Each path below is one point turned by a fixed rotation once a step. After each direction that follows a path, write how fast that rotation turns it, in degrees a step (0 if it stays still).
Each turn is a multiple of 5 degrees from 10 to 175, or 0.
Each row of a path follows its step; steps can be skipped.
Rotation 1:
step 0: [-23.8   1.4  11.1  -5.8  -4.3  -2.3  -0.1   2.6 -16.2   4.7  -3.2 -24.1
   9.4   1.3  13.6  -7.0  31.2  -3.8  12.2  -7.7  -4.3  -2.9 -17.5  -4.9
  20.2  -4.5  -3.0  24.8]
step 1: [  0.4   9.7  -3.5   1.8   5.8  11.9   4.0  21.7  23.4  13.4  -7.1  24.0
  -7.7   5.9 -14.6  -3.5  14.6  -1.3 -16.4  12.3   4.0  -7.6  -7.0  21.2
  21.9  14.5  -3.5 -13.7]
step 2: [ -9.7   6.5 -16.4   0.3   7.7   0.0 -14.0   2.3 -17.5 -27.1   5.1   2.1
  15.2 -13.6  -7.1 -20.2   2.9  27.9  -3.6  -4.1 -28.1  -1.0  -2.3  -2.7
   5.1  -6.0  -3.8  16.0]
step 3: [  6.2  17.5  -0.7  18.6  18.6  -4.3  17.6 -15.4   8.7  14.8  12.6  -5.4
   3.6   6.7   0.5   8.1  11.1  -4.0   5.8   1.4  11.3 -10.2 -27.6 -13.5
  31.6   1.8   0.6  -0.4]
step 4: [ 10.7  -7.7 -11.9   8.4 -10.9  23.0 -14.7  13.4  20.1  -6.8 -28.2 -11.4
   8.4  13.5  -0.3  -3.5  -2.3  19.2 -10.0   2.5 -14.2  -6.1 -13.9  15.4
  -1.6  11.4  -0.9  14.8]
step 5: [  0.9  15.5  -3.6  -4.2  10.1  -0.7  11.0 -20.0   1.5  15.3  -9.3  21.0
   2.2 -20.7  -5.0  -6.3  19.6  22.1  13.9 -17.6  -9.6 -16.8  12.7 -15.9
   6.4  -8.4   6.7   6.4]
step 6: [  1.4  12.5  -0.1  22.1   9.6  16.8   5.7  -5.2  -6.6  -8.4 -22.6 -15.2
   1.9  -3.5  -1.0  -1.6  -2.9 -35.2   9.6   6.6 -17.0   1.5 -19.2  17.5
  15.5   3.7  -4.0   4.8]
step 7: [ -1.4   1.3  -6.0   0.0 -16.2   8.4   5.5   8.6  14.3   9.9  -3.4   8.6
   2.4  -8.8  14.6 -11.9  39.6  13.9 -17.3  -7.3   4.9  17.5  -1.2  -4.0
   0.9  12.6  -8.8  24.5]
step 8: [ -0.1  36.0  -9.4 -23.4   4.8   8.7   4.9  -2.5   0.9  -0.9  -3.5  -1.6
  11.8  -8.2 -27.6   3.2   1.6  -1.7  -5.3  13.0 -20.5  -6.2   5.4   9.5
  20.7  -7.3  11.9 -11.3]
step 9: [  6.3 -12.7  -0.3  32.1   8.3  26.3   8.1  -1.7  -7.0 -13.6  17.8   7.6
  14.6  -6.4   8.6 -14.0   2.8   7.5   4.3  -0.6   0.9  20.1 -12.9   3.0
  17.8  -9.7   5.6  18.0]
step 10: [ -8.8   1.9  16.4  -7.3  -7.0 -13.3   9.1  -4.9  17.8  11.6 -15.6 -20.7
  18.1  13.0 -16.2  19.0  25.4  15.8  -8.4   5.7  -6.8  -2.8 -11.4  -4.4
  16.0   2.4  -5.7  10.1]
Speeds:
[-0.2  1.5 -3.6 -4.8 -7.1  6.2 -5.0  8.7  5.4  7.1  2.0 -6.7 -7.2  3.5
 -2.6  7.3  4.2 -0.3 -0.3 -0.6  4.7 -1.5 -2.9 -2.2 -1.5  2.8 -0.1  6.5] => 110
[ -5.0  -2.5  -0.3   9.6   3.8   4.1  -1.5  -0.6   1.2  -1.8  -2.2  -4.1
  -4.0  -1.4  -5.8  -5.5   6.1   4.1  -3.2   7.1   3.3   3.4  -1.4  -0.2
 -11.4   1.4   6.1  -3.9] => 140
[ -1.3  -1.4   4.9   6.9  -9.8  -4.8   2.3   3.2   3.3   1.3  -7.9   2.8
  -0.2   2.4   3.1   0.2  -1.5   0.7 -14.9  -0.5   3.4  -1.5  -1.8   2.4
   2.5  -5.3  -1.3   0.4] => 120
[ -1.4   3.3  -2.3   8.6  -2.5  -1.4   1.4   0.3  -8.8  -3.6   3.7   1.4
  -4.2  -5.4  -7.9   4.2  -3.3  -4.7   3.8  -3.6   2.4  -2.1  -4.6  -2.2
   0.2 -10.1   3.0   6.8] => 115
[ 5.8 -2.2  0.4 -0.7  8.2 -4.5  1.0  8.1  4.1  9.0  0.6  4.0 -1.6 -0.7
  1.4 -7.8 -0.9 -1.7 -0.2 -5.5  0.0  8.2 -3.5 -5.6 -0.5 -4.9  6.2  2.8] => 170
[  3.2   5.0   7.5  -0.4  -0.2  -1.6   4.0   1.0   8.1   3.7   2.7  -0.3
   5.1  -4.1 -10.1  -1.0   1.5  -4.7   1.7   0.9   1.5  -5.6  -3.7  -3.1
  -4.3  -1.7  -9.4  -7.3] => 155
[-6.2 -6.9 10.1 -4.2 -2.0  2.6  2.3  6.1 -3.8  0.8  7.2  0.6  4.1  1.2
 -5.9  2.6  4.4  0.2  0.5  4.2 -0.5  7.8  3.8  5.3  5.8 -4.7  2.7 -1.0] => 35
